Each path below is one point turned by a fixed rotation once a step. After each direction that follows a path, write how fast that rotation turns it, in degrees each step (0 if it stays still).
Each turn is a multiple of 5 degrees from 10 to 175, or 0.
Each row of a path follows its step; steps can be skipped.
Rotation 1:
step 1: -62, 35, -75, -1, 46, -25, -181, 11, -116, 24, 25, 236, -238, 222, 195, -27, -133, 351, 96, 211, -56, 4, -195, 63, 136, 266, -16, 67, 33, 4, -103, 208, 14, -198, -75, 22, -83, 79, 82, 113, -135, 398, 60, 54, 36
step 5: 102, -18, -3, -53, -183, -27, 46, 230, -79, -6, 343, 43, 51, -209, -215, 208, -140, 29, -15, 80, -4, 173, 271, -175, -161, 141, -173, 105, 335, -42, 95, 52, 114, 99, -30, -145, 101, -80, 129, 37, -23, 50, -72, 287, -4
step 6: -167, 32, 63, -21, -116, 71, -66, 125, -41, 111, 131, 215, -279, -34, 169, -66, -150, 74, 9, -76, -134, -232, -146, -75, -25, -156, 67, 60, 2, 79, -85, -130, 7, 337, -179, 7, -42, 25, 58, 282, -163, 207, 251, 289, -62
step 7: -5, -241, 117, 64, -127, 44, -328, 24, -250, 77, 213, -28, -193, 57, 30, 114, -71, -34, -6, -55, -4, 6, -70, 1, 30, -72, -53, 155, -141, 95, 185, 384, -139, -99, 216, -138, 259, 43, -78, -90, -163, -97, -34, 206, -170
step 9: -123, 31, 11, -241, 155, 61, 30, 254, 144, 151, 128, 57, -60, 240, 91, -228, -27, 96, 54, 131, -166, -79, 19, -4, 37, 52, 370, 113, -96, 167, 130, -7, -55, 157, 188, -85, 200, 171, 218, -165, -12, 42, 189, 98, -163
step 10: -49, -51, 156, -12, -17, -36, 19, 333, -127, -75, 137, -93, 91, -160, 91, 69, -41, 263, 276, 55, 62, 192, 131, -211, 67, 80, -106, 185, -185, 183, -51, 183, -67, -293, 117, -262, -71, -90, 82, 64, -32, 216, -82, 23, -89
step 12: 64, 171, 323, -78, -190, 33, -167, 301, 30, 101, 135, 90, -91, -21, 129, 57, -121, 31, -14, -94, -225, 19, 243, -30, -5, -191, -129, -115, 152, 35, 229, 160, -52, 95, 51, -229, 202, 112, 68, -106, 227, -85, 154, -73, -122
step 13: 11, -195, 61, -169, -105, -223, 24, 48, -109, 90, 82, 93, -18, 5, 114, -148, -71, 205, 304, -264, 221, 77, -164, -118, -112, -135, -35, 106, 137, -188, -76, 122, 1, 64, -50, -206, -80, -64, -238, 218, 156, 176, 66, 212, -143
step 14: -126, -107, 22, 49, -85, 50, -144, 78, -75, 203, 123, 305, -128, 137, -41, 87, -172, 2, 64, 223, 20, 200, -91, 155, -290, -30, 177, 250, 194, -42, 222, -195, 119, 77, 125, -62, 192, -69, -33, -218, -179, 11, -8, 26, -155
step 15: -108, -49, 285, -11, -121, -75, -143, 346, 56, -49, 244, -123, 162, -23, -40, -87, 36, 29, -27, 92, 79, 132, -13, -95, 27, -221, -206, 6, -148, -81, -38, -164, -91, 239, 86, -156, 243, -18, 211, 322, -186, 55, 29, 14, -60
step 16: -276, -378, -55, 30, 115, 106, 42, 257, -80, 19, 186, -35, -71, 216, 148, -152, -143, -82, 232, -209, -74, -101, -282, -111, 120, -118, 262, 19, -1, -48, -50, 176, 38, 25, -113, -78, 9, -84, 87, -97, -130, 27, -157, 10, -61
Speeds:
71, -94, -20, -31, 51, -15, -16, -90, 51, 17, 20, 14, 10, 8, 87, 4, -8, -10, 62, 17, -77, -30, -30, -15, 58, -46, 50, 18, 51, -26, -21, -43, 82, 6, -41, 22, -49, -12, 8, 21, -61, 74, 55, -29, 17 | 145
51, 6, 12, 29, -18, 34, -36, -14, -19, -10, -27, -39, 48, 85, 3, -1, -15, -37, 17, 20, -20, 64, -29, -75, 32, -8, 6, -22, -1, -21, -46, 98, -18, 23, 45, -36, -95, 81, -43, 28, 0, 52, -107, 33, -74 | 125
-1, -22, 41, 76, 9, -27, 4, 72, -86, -36, 28, 94, -16, -44, 43, -5, -6, -53, -28, 15, -71, -36, 11, -21, 30, 31, -14, -71, -16, 7, -13, 53, -23, 21, -51, 55, -47, -60, 104, 20, -19, 22, -63, 10, 56 | 70
-23, -28, -17, -72, -28, -76, -5, -16, -52, -21, 18, -38, 65, -32, 51, -88, -2, -99, -22, 31, 42, -81, 34, -3, -42, 27, 73, 30, 5, -73, 24, 27, -53, 9, -2, -4, -7, 75, -20, -60, -48, -23, 9, 49, 32 | 160
0, 38, -36, -11, 35, 33, 69, 3, 29, -52, -17, 5, -84, -78, 37, -100, -57, 25, -6, -5, 29, 67, -141, -5, -7, -8, -10, -23, 55, -7, -28, -2, -20, 7, 1, -58, -17, 37, -3, 18, -37, -18, -23, 23, 92 | 145
-30, -65, 6, 79, 0, -30, 33, -8, -2, 54, -33, 40, -6, -4, 27, -21, 1, 7, 26, -77, -9, -7, -47, -12, 11, 3, 12, 101, -86, -4, -45, 79, -42, -140, -34, -50, -36, -24, -31, 0, 12, -40, 57, 24, -18 | 115
Rotation 2:
step 0: -9, 58, 220, -75, -87, 95, 26, -156, -119, -166, -24, 76, 15, 125, 95, -2, -52, 236, 85, 171, -2, -167, -240, -118, 110, 169, -265, -6, -19, -233, 157, 257, -73, 81, 28, 8, -146, -144, -10, 50, -76, 62, -185, -199, -123
step 1: 158, 81, 12, -1, -233, 163, -39, -48, 34, -166, -62, 221, -100, 35, -13, 127, -240, -239, 112, -50, 19, -174, -66, 128, -247, -169, -14, -19, -176, 79, -40, -94, 24, -51, -184, -56, -202, 8, 138, 10, 59, 268, -167, 46, 179
step 3: 89, 35, 24, 179, 157, 97, 221, 7, -94, -201, -173, -32, 80, 272, -118, 43, -274, 149, 88, -89, 161, -15, 98, 149, -35, 57, -124, 187, -205, -57, -157, 91, -28, -36, 5, 195, -69, -58, -177, 135, 134, 111, -219, -114, 41
step 4: 41, -156, 23, 26, -192, 183, 89, 226, -30, 63, 24, -32, -87, -29, 90, 67, -196, -99, 36, 227, 129, 104, 33, 9, -208, 105, -85, -122, -46, 238, 47, -94, 223, 251, -5, 126, -155, 47, -10, -89, 291, 150, 178, 113, -85
step 5: -168, -40, -29, 50, -44, -10, -96, -95, -201, -115, -70, 67, 66, 213, 57, -112, 137, 39, -24, 109, 87, 3, 264, -26, 162, 226, -191, -86, -163, -191, 204, -119, 108, 225, 58, 55, -224, 12, -123, 231, -103, 23, -127, -186, -31
step 6: 88, 35, 12, -69, 81, 92, 60, -335, 144, -84, -201, -82, -83, 107, 70, 303, -278, -124, 10, -76, 116, -66, 96, -7, -77, 114, -281, -233, -105, 74, 27, 21, 30, -61, 3, -66, 11, 159, 171, 3, 167, 244, 32, -42, 47
step 9: 74, 63, 49, -104, -59, 171, 18, 140, -156, -110, -194, 54, -201, -267, 70, 18, -154, -8, -121, 160, 273, -27, 27, -147, -285, 105, -81, -36, -94, 207, 61, 30, 48, -9, -152, 86, 285, 80, -90, -149, 111, 101, -134, -37, 49
step 10: -113, 21, 21, -148, -318, -41, -194, -64, -140, -47, -34, 1, 108, 95, 183, -203, 188, 32, -68, -28, 156, 119, -5, 12, -22, 9, 10, 20, 32, 23, 253, -334, 179, 163, 105, -142, 30, -139, 146, 129, 104, 40, -226, 37, -107
step 13: 125, 33, 131, -121, -211, 7, -17, -12, 58, -66, 147, 138, 142, 107, -109, -114, 98, 42, 53, 178, 39, 248, -18, -8, 350, 179, -69, 121, 144, -27, 41, -27, -12, 4, 57, 159, -199, -217, -113, -209, 42, 144, -277, -85, -28
step 15: 36, -73, 132, -90, -487, -91, -19, -26, -88, 205, 62, 51, 38, -33, -58, -68, -81, -115, 36, 42, -14, 46, -126, 47, -184, 60, 50, -25, 21, 69, -38, -72, 246, 170, 20, -28, -192, 129, 55, 92, 310, 55, -216, -204, -7
step 16: 27, 161, 13, 99, 44, 33, 130, -44, -180, -183, 37, 139, 90, 221, -54, -179, -163, 3, -159, -21, -51, 47, -4, 210, 98, 228, -130, 58, 45, -236, 166, -21, -165, 48, 126, 178, -188, -48, 255, 203, 33, 154, 66, -170, 39
Speeds:
-62, -27, 50, -91, -10, 89, -33, -3, 74, 51, -1, 49, -31, -81, -64, -3, -19, 44, -2, 10, 30, -12, 41, 13, -8, -12, 28, -62, -50, -49, 27, -40, 17, -24, 32, -81, -4, -55, -21, 84, -32, 57, -4, -38, 21 | 80
-103, 64, 16, 51, -49, 10, 14, 48, -27, 61, -3, -90, -57, -64, -45, 3, 27, -86, 20, 65, -7, -25, -18, -4, -5, 6, 5, -5, -103, -30, 37, -11, 7, 29, -14, -32, 23, 7, 30, -68, 48, -60, 15, 60, 9 | 140
44, 38, 2, 31, -40, 30, 38, 15, 43, -78, 68, 27, 36, -54, -62, 15, -12, 31, 8, 12, -28, -25, -65, 22, -31, -5, 5, -7, 59, -20, 44, -29, -3, -57, -53, -29, -77, -53, 23, -1, 53, -135, -48, -58, -29 | 25
50, -2, 9, -36, 12, -47, -40, -6, 62, -34, 29, -4, 28, -29, 6, -86, 64, -79, -35, -2, 66, -22, 0, -39, -6, -5, -89, -34, -17, 33, 28, -25, -17, -72, 29, -2, 149, -31, -30, 17, 24, -40, -17, 26, -53 | 25
-61, -8, -51, -34, -69, 24, 71, -38, -79, 28, 11, 59, 59, 10, 19, -24, 30, 53, -25, -6, -17, -1, -12, -60, -95, -28, -34, -65, -45, 68, 38, 24, -59, 102, 21, 4, 17, 6, -16, 22, 22, -35, 22, -55, -42 | 70
-56, -49, 11, -75, -24, -68, 68, -57, -36, -37, 24, -38, -41, -12, 40, -12, -12, 21, -63, 64, -72, 16, -41, 14, -11, 11, 27, -38, -20, -31, -63, -52, 71, -55, 0, 46, -23, 13, -51, 42, -39, -28, -56, 79, -57 | 140
-3, -8, -108, -23, -53, 5, -19, -94, 110, -13, 13, 34, -3, -27, 47, 28, -9, -9, 55, 22, -52, -58, 1, -42, 103, 6, -57, -4, -51, 15, 26, 39, -57, 0, -17, -20, -60, 12, -9, -53, -57, 6, -15, 56, 5 | 60
Rotation 3:
step 0: 85, -8, 108, 266, 102, -30, -65, -26, 74, 179, 24, -54, -107, -209, 28, -112, 134, 129, 56, 24, -101, -36, -59, 124, -15, 123, -114, -81, -101, -240, -140, 179, 3, 105, -10, -280, 130, -262, 99, -212, 224, 10, 213, -297, -189
step 2: -93, 68, -27, -187, -318, -120, -223, -177, -58, 157, -353, 210, 16, -99, 33, 17, -160, -126, 12, -43, -76, -98, 135, -112, -52, -130, -128, -48, 92, -74, 78, -212, 107, -166, -182, -64, 64, -141, -52, 150, -187, -68, 172, -227, -16
step 3: 29, -7, 112, -126, -50, -124, -86, -27, 82, 59, -126, 23, 159, -241, 262, 109, -341, 21, -13, 186, 174, -94, 23, -27, 36, 116, -154, 31, 103, 297, 251, 140, 28, 69, -93, -39, 63, 105, 24, -171, 54, -276, 207, 169, 156
step 4: 254, 63, -14, -98, 5, -100, -80, 130, -42, -83, -3, 29, 126, 47, 228, 323, 54, 200, 18, -195, 160, -233, 202, -74, -129, -41, 103, 31, -171, 30, -168, -43, 124, 240, 144, -113, -73, 292, -139, -114, 144, -122, 120, -105, 30
step 5: 88, -100, -116, -162, 61, -92, -211, 85, -105, -125, 93, -3, 198, 135, 158, 67, 239, 248, 182, -30, -55, 35, -4, 122, -117, -216, 97, -106, -31, -24, 303, 291, -183, 19, 66, 213, -104, -118, 31, 93, 97, -135, -13, -211, -170
step 6: 192, -102, -56, 20, -75, 102, -88, -109, 94, -65, -286, 119, -122, -25, 105, -261, 86, 69, 7, 18, -266, 210, 118, -65, -72, 187, -28, 10, -144, -227, -25, 127, -213, 184, -14, 134, 94, -149, 124, -188, 296, -97, -122, -178, 52
step 9: -150, -163, 164, 326, 34, -1, -86, -168, 44, 233, -51, -24, 390, -150, 178, -86, 28, -53, -167, 88, 4, 2, -38, 18, 98, -121, -31, -31, -49, 248, 65, 81, 57, 338, 95, 41, -28, 61, 3, -62, -130, -172, 256, 88, -59
step 11: 47, 126, -75, -31, -12, -40, 209, 54, 152, 111, -54, 22, 39, 8, 111, 40, 87, 59, 341, 51, 244, 83, 83, -101, -92, -333, 128, -122, -37, -93, 304, 123, -271, -49, -44, 86, 184, -181, -65, -33, -38, 184, 193, -213, -95
step 12: 106, 128, -36, -21, -239, -63, -123, 69, 37, 58, -193, 263, 98, -109, 84, -65, -124, 122, 136, 21, -217, 401, 142, -326, -102, 26, -148, -119, -85, -40, 129, -187, 99, -110, -43, -3, 227, 29, 82, -151, 136, 52, -44, -3, -145
step 13: 183, -69, 254, -88, -138, -96, -82, -21, 61, -40, 93, 166, 136, -75, 122, -133, -281, 286, 129, 171, 30, -157, 53, 11, -197, 18, -186, -114, 250, 20, -192, 61, 75, -182, 173, -109, 9, -174, -146, -57, 152, -48, 83, 210, 67
step 16: 152, -33, -203, 257, -54, -208, 95, 11, -112, -257, 133, 100, -8, -188, 95, 34, 90, -123, -53, 238, 47, 172, 91, 141, -4, 142, 35, 273, -28, -82, 19, 150, -211, 86, -130, 48, 10, -19, -86, -311, 170, -167, -40, -195, 126
Speeds:
0, 81, -16, -24, 34, 27, 26, 26, 25, 56, 113, -12, -65, 9, 81, 36, 57, 29, 67, -59, 32, -28, 40, 17, -7, 40, -62, -33, 34, -9, -83, -22, -48, 38, -48, 16, 0, 10, 21, 12, -23, 24, 47, 28, 88 | 110
-29, 42, -37, 34, 99, -83, 52, 64, 18, -42, -59, -32, 76, -27, 10, 48, 9, 16, 33, -11, 9, -12, 121, 50, 94, -46, 27, 46, 16, -11, 23, -47, -35, 43, -9, -8, -17, 1, 23, 4, 30, -47, -37, 19, -23 | 60
98, 59, 18, 112, -40, 31, 45, -8, 47, -65, 22, 42, -8, -8, -50, 50, -92, 1, -40, 1, 37, -32, -19, 40, 22, 73, -48, -9, 13, 2, -64, 33, -52, 27, 72, -34, 4, 12, -11, -39, 41, -51, -3, 20, -25 | 115
91, -53, -29, 19, 47, 75, -7, -1, -86, -28, 9, -16, 35, -31, 0, 22, 11, 82, -29, -12, -22, -1, -25, 76, 69, 8, 46, -30, -49, 26, 15, -16, -63, 18, -47, 0, -15, -14, 0, -40, -25, 117, 53, -78, -6 | 70
32, 54, -4, -22, 32, -40, -5, -51, -63, 11, -34, -72, 62, 115, 10, 9, -52, -2, 39, 77, -57, -82, -11, -33, 24, 31, -46, 11, 37, 42, -28, 11, 80, 41, 36, 22, -28, 28, 27, -61, -45, 49, 34, 32, 2 | 70
-73, -18, -52, -30, 50, -1, -53, -16, -35, -19, -3, 28, 39, 22, -50, 40, -58, -5, 40, 3, 57, 116, -34, 27, -19, 33, -37, 21, -57, -88, 5, 26, -51, -5, 5, 7, -67, 28, -9, -24, -1, 0, 91, 102, 8 | 175
-34, -2, 48, -20, -28, 75, -78, 22, -5, 40, -72, -54, 21, 51, 0, 62, -10, 20, 36, -91, 27, -11, 15, -37, 4, 99, 20, 43, 40, 21, 30, 61, -20, 41, -36, -80, -31, -65, 15, 2, 4, -64, 5, -70, -22 | 10
